Here are some numbered points:
[ 35   5  28 -49  41  13   3 -42 -35  10 -22  -8  20  93] 0
[ 17  46 -13  51 -45   8  40 -12 -41 -31 -59  -2  30  -9] 1
[-11 -21 -30  -5  19  -9 -59  32  82  32  -6 -17 -31 -51] 2
[-15 -12  36 -35 -14 -24 -30  -5  60 -47 -15 -39 -25   9] 3
[ 32   5  15 -22  32  11  -3  -6 -18  -2   2   7  23  67] 4
[ 11  46 -17  62 -53  28  90  29 -80 -13   8 -41 -22 -43] 5
[ 25  35 -22  54 -60  -7  92  17 -54 -26 -60 -10 -12 -32] 6
[ 43  27 -32  58 -60  65  94  64 -13 -21  -9 -55 -32 -58] 7
[ -7  45 -28  65 -32   6  64 -14 -23 -25  12 -20   0 -51] 8
[-22 -21  13 -30  -1  -1 -17   3  65  -7  18  15  -4 -20] 9
[ 57  33 -22  41 -48  66  67  71 -10 -13 -55   4  -6 -30] 10
[-46 -29  13  -2  21 -45 -75  31  66  56  -9  23 -54 -56] 11
[ -4  18  14 -55  29  11 -33 -23  25  16  24   2  37  82] 12
[-12  24 -30  34 -58  27  89 -11 -47   6 -22 -28   3 -63] 13
Which three points above are nearest to each new point? Their numbers follow each, nearest first.
[-32  -9 -20  20  30 -29 -35   0  57  58 -43  54 -19 -43] --> 11 2 9
[ -7 -20  -5   7  31   6 -69   2 102  18 -13 -13 -30 -32] --> 2 9 11
[-10  44 -25  25 -52   0  76  26 -53   0 -21 -19  -5 -61] --> 13 5 6
[-11  -7  16  -3  15 -52 -49  26  55 -24 -17  -5 -42  -9] --> 3 9 2
[ -7 -18  43 -12  63 -35 -42  -3 -38 -20  29  46  58  82] --> 4 12 0
[ 12  16  -6  67 -38  56  34  37 -20  13 -49 -33   1 -51] --> 10 13 7
[ -6 -51  24 -14  41 -23 -12 -16 -52 -31  13  11  39  53] --> 4 0 12
[-21 -35   7 -17  61  10 -18 -46 -28  -8  51  49  36  16] --> 4 12 9
[  5   6  24 -26 -38  -1 -39 -44  71  25  25 -32  -3 -12] --> 9 3 2
[-10  -4  23 -14  41 -26   6  -9 -31  13  20  10  22  47] --> 4 12 0
[  7  22 -36  22 -40  31  54  25 -53 -14 -36 -30 -19 -64] --> 13 6 5
[ 34  10 -30  44 -55  26  73  -7 -83 -25  20 -24 -35 -59] --> 5 13 8
[-26 -37   4  11  80 -24 -22  21 -11  14  26  59  54  54] --> 4 12 9
